Each run below is a few steps of one of 6 hidden systems, one row a step.
tinam, trace 1:
[[ 11 -25   4   7  12   9  26   8 -26  -8  15  -1  16   9 -13  -3  -7 -11]
 [ 11  25   1  -9  -7  27  10  10   5  -6 -10  -2  -7  -7 -19   9  -5  17]
 [  4   2  -9  10  -8   1 -21 -11  17  16 -22  -5  -3  13   6 -18  10  -5]
 [-20 -20  -3  -1   4   6   5   6   3  -1  10  18   8   1  12  -8 -15 -18]
 [  3  -4   7   2  19   2   4  -4   0  -6   4  -2 -13 -20 -11  18  -8  17]
 [ 21  -2  -6   7  -2   0   1  -1  -8   7  -9 -14   8   9 -16 -15   9  -3]
 [ -8   5  -2  -4 -14  20   9  17   6  -1  -5  14   1   7   4  -6  -7 -13]
 [-11   1  -4   5  10  -1  -7 -11  17   3  -7   2 -10 -11   4   7  -2  10]
 [  6 -19  -7   6   7  -6  -1  -5  -9   7   6  -2   4   5  -7  -9   0 -10]]
nupal, trace 2, 9 rows:
[[-13   7  -8  12 -28 -40  -8 -13  -6   7  -7  12   2  -1  32  11   1 -16]
 [-18  -5  -5 -22   3 -24 -13  12 -11   0  33   5   7  10  15  -6  19 -24]
 [ 25   9   6 -16   3 -26  -5  -2 -26  -6  17 -19  16   2 -12   8  11   3]
 [ -4  25  -7  -7 -10 -15  11 -19 -11   3   0   5 -11   1 -16  31  12  -3]
 [-11  23 -10  -2 -21   2   0   0  -8 -10  19   6   1  21  22  10   7   6]
 [  2   3  10 -12  -4 -20 -18 -14  -2  -7  14   4  11   2  21  13 -14   0]
 [-10   1  14 -15  11 -10   5   6  -9 -10  17   8  -7  -5   1  21   9  -8]
 [  6  17  -6  -2 -10 -10   8  13 -18 -10  12  -7   3 -10   2  12   3  15]
 [ -2  15   1   0 -16 -23  -7  -5  -2   4  -8   6  -7  -7  10  16   2  -5]]
zigur, trace 3 (9 x 18):
[[ 14 -21  10  -7  34 -12 -35 -29   0   4  21 -12  -4  15  -6  -3  10   2]
 [  3 -21 -14  33   3  20  32   5 -17  -3   4   6  -9 -15 -13   5 -24  16]
 [ 14   3   9 -27  -2  25 -25 -17  22   6  -8   8   8  15 -11  -9 -25  -6]
 [ -1 -19  -7  35  22  -1   5 -19  -2  -4   2 -18  10  14  16  -7  13  17]
 [ -5 -15 -25   0 -13   7  -4   3   3  18   3  20  -7 -17 -13 -11 -32  -9]
 [ 30 -10  17  -8  15   9 -13  -4  -2  -3   0 -18  17  21 -10 -17   5  -3]
 [-14  -6 -28  21  13   3  20 -21   4   8  -6  -1  -3 -10 -15   6  -3  14]
 [ 18  -6  -3  -4 -19  14 -22  -6  -6  10   9  13  -8  21  -3 -11 -16 -12]
 [  3 -12   0   5  20  -3  17 -10  -3  -7   1 -14  35   5  -1  -5  -5   5]]
tinam, trace 4, 9 rows:
[[ 11  22   0  25 -24 -16   9  -1 -10  -2 -23 -12   1   9  15   8  23   3]
 [-26  15 -21 -25 -10 -11   6  -4   5   6   9  11  18  12   1   0   7 -23]
 [ -8   4   5  11  -1  -6  -7 -12 -11  -9  20  12 -26   5  19  27   5   9]
 [ 13   5  -3  -3   3 -18   6 -22 -12  -4   3 -15  32  10  -2   7  -5   5]
 [  6  14  12 -23 -10  12  -9  11  -9  -7  16   6  -7  21   0   3  10 -13]
 [  0  15   2   5 -12  -8 -10  -1   7 -10  -5  -7   9  -4  28   5  -4  19]
 [ -1  -3   4 -22   3 -22 -16  -4   1   7   4   2   9   1  -2  -1   5 -22]
 [ -2   1   8   7   0  -2   7  19 -15 -15  16  -1  -4   0  18   8  10   5]
 [  7  18  -7 -12 -10 -18   2  -4  -3   3  -7  -6  13 -13  -9   9  -3   3]]
ropum, trace 5 (9 x 18):
[[  8   1  -2   2   0   1  -6  27   9   5 -15  -9  -6 -24  -6 -14   3   7]
 [  2  -6  -8  14  -7 -13   1   7   2  11 -19  -8   9   2   5 -17  16 -15]
 [ -6  -5  -9 -13   3  12   2   5   8   8  -1   4  11  14 -10 -18   3 -19]
 [ 18   2  -3  -8   6   4 -12 -10  -1   2   4 -13  11  11 -11  -9   2   6]
 [  7 -10  -4  15   5   4   6 -22  -5   5  -4   1  -1  10  -8   3  -7  -1]
 [  2   2   3   0  -5  22  -1  -5   9  -1  -4   9  -3   8   4   1 -15   3]
 [  2   0   5   0   1  -8 -14 -11   8  -2  -4  -2   5  -1  16   4  -6   5]
 [ -8 -16   5   5  11   1  -1   1   3  -1   4   8  -5  -3   6   2  -4  -8]
 [  4  -3   2  -3   2   7  -2  15   4  -3  -1  -2   3 -12   1  -6  -7   6]]
ropum, trace 6, 9 rows:
[[ -6 -12  -6  20  -5 -17   5  29   3  10 -25  -8   4 -16  10 -22  20 -16]
 [ -7  -4 -14 -16  -1   5   1  24  11  14  -9  -2  16   5 -12 -31  13 -26]
 [ 17   1  -9 -11  10  -1 -10  -5  -1   8   1 -19  17  17 -19 -20  16  -3]
 [ 12 -10 -13  10   5  10   9 -25  -8   9  -1  -3   4  20 -22  -4  -3  -4]
 [ 11   7   1   1  -7  26  -3 -17   4  -1  -6   6   0  18  -4   1 -16   5]
 [  2   1   5   5   0  -2 -15 -24   9  -2  -3   2   3   8  17   8 -12   7]
 [ -8 -16  10   3   9   5  -6  -5   4  -4   7  14  -9  -2  12   8 -13  -6]
 [  3  -5   9  -1   5   3  -5  13   6  -7  -1  -1   1 -17   9   0 -13  10]
 [ -2  -7   0  10   3 -12  -3   6   5   5 -13  -3  -5 -15   4  -2   5  -2]]
nupal, trace 7 (9 x 18):
[[  9 -24 -10  27  25  -6 -15 -17  16  15 -17 -16  -9 -21  -8 -13  -3  19]
 [  4 -18  -4   8 -12  26  14  15  -6  16 -13  21 -16  12 -22 -15  -2 -34]
 [ -2   4 -14   0   7  14   9   5  20   0 -18 -20  37   5  -1 -27   1   9]
 [ 10 -17  -1  11  15  11 -28 -24  15  17 -10   1 -28   5 -14  -7   1   1]
 [  1 -14   1   8   0  33  30   6  -6  -4  -4  10  13  19 -10  -9 -12 -17]
 [ -1   9 -10 -12  11  16 -10   0  30   3 -13 -12  12 -12  -7 -14 -10  19]
 [  9 -19  16  26  10  18  -5  -9   5   3 -13   5 -26   8   2   2   1  -2]
 [ -9 -12 -15   1  -2  19  24  12   3   1  -2   9  18  -5  -7 -13 -23  -6]
 [  9   5   8  -6   8  10 -20   9  25   4 -20 -10  -3  -8  -1 -14   6   5]]
zigur, trace 8:
[[-31 -17  -9 -16  20  -1  24   9  -3  -3  23  18   8 -13  -9   7  -8 -19]
 [ 24  19   8 -14   0  11 -24   6  -5  -9  16 -11 -16  -5  -6   7  -3  29]
 [ -1  -8  21  23   5   0  22 -17   6  -6 -32   4   5  -1   9  18  -8  -5]
 [-27   1 -15 -12   0  23 -11  10  16   2  17  15  -8  13  12 -14   4  -8]
 [ 22   2   1   9  -9 -19 -11  10  -8  -4  -6 -21  19 -13  13  -9  -4  16]
 [-12 -14   4  -3  13  -6   8  -3   8  13 -16  11 -10 -10 -18   4   7 -26]
 [  6  15 -12  -2  -8  24   0  16  -8  -4  14  -6  -6  17  -5  -9  13  11]
 [  8   9  -2   2 -12 -20   3 -19   2   4 -20  -4  19  -6   2  10 -13   0]
 [-15 -14  -1  -2  10   1  -4  -1  -5   3  17  13 -12  16   3  -1  14 -20]]
zupez, trace 9 (9 x 18):
[[ -9   8 -11  -7   5 -17  24  -3 -11  -3   7   0   6 -28 -15  24  -9  10]
 [ -1  14   2  -5  -7  23   3  18  -6  -4   7   4 -18  22  -4  -1  25  -8]
 [  9  14  -8   3 -22 -25  -8  -8  -3   4 -12  -7  21   2  15  -2  -1  -2]
 [-12  -1  14 -27  14   0  -1   2   6  -5  12  15  -3  -6  -5  15  -6 -14]
 [ 11  -2  -2  18  -2   0  -2  -1 -21  -8  17  -8  -4  19  13   0  14   9]
 [  8  17  -3  -9 -14  -7   9  -4  -3   3 -12   2   5 -16 -15  15 -14   2]
 [-18   6   6  -6   3  16   6   9   5  -9   7  10  -1  17  14   3  13 -10]
 [ 11   2  -8   3 -16 -17 -19   0 -10   5   8  -3   2  -2  10  -5  -5   3]
 [  1   2  21 -11  11   1  10   3   2  -9  -7   3   3  -9  -5  18  -4  -4]]
tuvad, trace 10:
[[-23  10 -21 -29   1 -12 -11 -32  12  15  11  14   8  19  -9   5   5 -22]
 [  4 -19   9  26  16   7   8  20 -15 -17  15 -17  11  13  25 -16  17  10]
 [ 22  11 -14  -4 -27  -9   1  -7 -21  10   3   8  -8 -16 -24  13 -27   5]
 [-22   7  17 -21  28  14   1   5  21  -6   2   5 -14   4  -4  11  25  -8]
 [  0   2  -6  28 -25   3   8   4  -2  -7 -12   1  14   4  32  -5 -15  11]
 [ 14  -4   6 -29   5 -15 -22 -18  -3   9  11   4   7   5 -17   3  -9 -17]
 [-19  -5  -6  13  20   4  26  20   0 -10   4  -9   6 -14   3  -1  16  11]
 [ 15  10  -4   6 -31  -7 -22   1  -5  10  -5   8 -18  -2   6   1  -8  -1]
 [  0   3  16 -20  18   7  12  -3   9  -4 -10  -1  16  10 -16   3   7 -17]]
tuvad, trace 11:
[[  2   2 -21  11  -8 -11  13   6   5   0 -13 -15  33 -21   4 -13 -17  17]
 [  3  -3  -4  -9   4 -27 -29 -11  -1  19   3   1 -21   0 -11   0  21 -17]
 [  2  -5   2  11   1  18  28  30  -3  -5 -14  -6  11   1  -5 -15  11  -8]
 [  2  22 -25  -9 -23  -1 -17 -14   1  13   5   4  -7  10  -7  -2  -3   5]
 [  3  -9  19   4  21   8   9  -8  -5  -9   1  -4   2  23  -1   5  20 -10]
 [ -5  -2 -21  10 -16  12  12   7 -10  -1  12  11   3  -5   3  -3 -23   7]
 [ 11   7  16 -16  14   1 -22 -13   6  -3   5  -4 -12   3  -6  11   4   7]
 [-15  -8   0  17   3   3  27   2   2  -5 -13   6   7  -8   8   8  -6  -3]
 [  3   0  -5 -13  -9  -1 -29   2   7   7   8   7  -3  -1   7  -9 -11  -4]]
zupez, trace 12:
[[ 11  -3  32  10  -6  -1   3   7  24   3 -60  -1   7 -10   9  -3  -3 -19]
 [-36 -23 -27  -9  24  -6  10  11   6   2  29   5  24  -7   7 -20  -2  -9]
 [ 35  -6   8   4  10   5 -35   0   0  11  -4 -16 -31  -4 -22 -11  14  13]
 [ -9  -8  -4  24   7 -10  41 -18   1   3 -31  -3  22  -2  -6  11   1 -11]
 [-13   0 -28 -26   2  26 -12   7   8  12  25  11  -4  14 -19 -23  -3  -9]
 [ 23  -4  20  22   1  -4 -25 -22  13   2 -27 -13  -5  11  17  -2   2   8]
 [-22 -20 -13   1  10  -5  28  -8  -1   3   5  18  13 -18  -9   9 -28 -12]
 [ 14  -1   0   0   7  36 -15  14   2  -4  13  -7 -12  18  -6 -18   8  13]
 [  2   4  -7  23 -10 -19   4 -16  10   7 -32  -6   6 -17   9   6  -6   9]]

Which system made each run below?
trace 13, 2 rows:
[[-20   0 -21  20   2  15   5  15  11  -2   3  -6  -1   1  17 -18  13  16]
 [ -1 -12 -10  -4  -7 -11  -4 -14   2  17  -4  18  -6 -18 -16   5 -28 -13]]
	tinam
trace 14:
[[ 10  23 -22  -1  -2   2 -10 -27   3  15  -7 -17  -4  28 -24  -3  32   5]
 [  1  -4 -25  23 -28 -12  19 -16 -29   8   6  11   7  16   1   5  -9 -11]]
	zigur
trace 15:
[[ 30   5 -13  -6  -1   1 -17   9 -14  13   4 -23  -3  14 -30 -24  29  -1]
 [ -5   5   1  11 -36  16  14  23   1  -4 -17  18   8   7  23  -8 -17 -15]]
	tinam
trace 16:
[[-22  14 -25  12  11 -16  -1 -47  -1  -3  22   0 -11  -1   9  33   0  33]
 [ 19  -2  15   3 -31  25   6   8 -18   4  -4  30 -31  14 -14  11 -17 -25]]
	zupez
trace 17:
[[-14  40 -20  -9  -9   4  10  -2   8   0  -6  -5  -4   2  -8  14  21  15]
 [  5   3  -1  17 -18   0 -20 -19  -6  -2  10   7 -10  22  29   5  -5   7]]
	nupal
trace 18:
[[  0  -2  -9  -2   4  24 -15  19  23  24 -24   4 -34  -9 -28 -22  19 -12]
 [  0 -24  -5  22   7 -14   3  -9  10  12 -29 -12  32  11  11 -27   6 -18]]
	zupez
trace 19:
[[-14  11 -11 -17  -7 -30 -45  -3  24  17  -5  -2  -6  -6  20 -12  18  -8]
 [ 11 -34  31  -1  20 -23  -1  -5 -15  -1   1   7   0  -3  -2   8  -2 -31]]
	zupez
trace 20:
[[ -6   5  18  -4 -23  -3  -3  15   6  -2 -16  19  -5   3  23   5  -3 -27]
 [-18 -13 -10   3  18 -17   4   8   0  -6  16  -9  17 -10  17  -8   8   6]]
	nupal
trace 21 (2 x 18):
[[ -2  19  -6  -4  -7  10  15 -19  -1  -7   0   5   6   8  -5  20 -11   9]
 [  6   7   0  -4   1   6 -19 -20   4   3   5  -3  -4  25   2  -1   9   1]]
	tinam
trace 22 (2 x 18):
[[-22  13  -7  -2  -5  38  20 -20  30   0 -24  14  18  22   2  -1 -15  -5]
 [  7   7  -1 -18  -1  -4 -53 -22  12   5  20   0 -10  15  14  -4  -4   8]]
	ropum
trace 23, 2 rows:
[[ -3   0   4  -6  39   7  -4  10  -5 -20  36 -18  -9  -9   2   8  16  36]
 [  8   5  10  28 -24  -7  14  -1 -11  -2 -21  13 -24 -22   7  29 -17   4]]
	tuvad
trace 24:
[[ -2   6  20 -25  22  20  -1  45  15 -14   3  -4 -14 -31 -11   0   6  11]
 [ 18  -1 -16  24 -14 -23 -14  13   1  18 -27 -18  -7 -26  -3 -20  10   7]]
	tinam
trace 25:
[[-16 -16  13   3  38   2 -12   0  25   8 -14   0 -27  -8  -5   0  29 -10]
 [ 10  -9 -12  30 -25  15   7  12   7   9 -31   0  10  -2   8 -25 -19  -1]]
	tuvad
trace 26:
[[-18 -12 -26   4  10   5  -3  17  22  30 -22   4 -26 -19 -28 -25  23 -19]
 [ 34  18 -16   5 -31  11  -3  15 -15  12 -14 -18   8  22 -20 -26  17  -3]]
	zigur
trace 27, 2 rows:
[[-22  -3  -9   7  -4  20   8 -28  16   2  -5  23   1  11  11  11 -28   0]
 [  6 -24  14   1  24   5 -22 -12  10  -6  11  -4  10   5  17  -8 -16   9]]
	tuvad
trace 28:
[[-19   3  -2  15  10  19  26  -8 -23 -24  36  11 -11  22  15  27   6  16]
 [ 27  24 -10 -13 -10  -7 -11 -37  -6   2   2 -11  15   6 -18  16 -21  22]]
	tinam
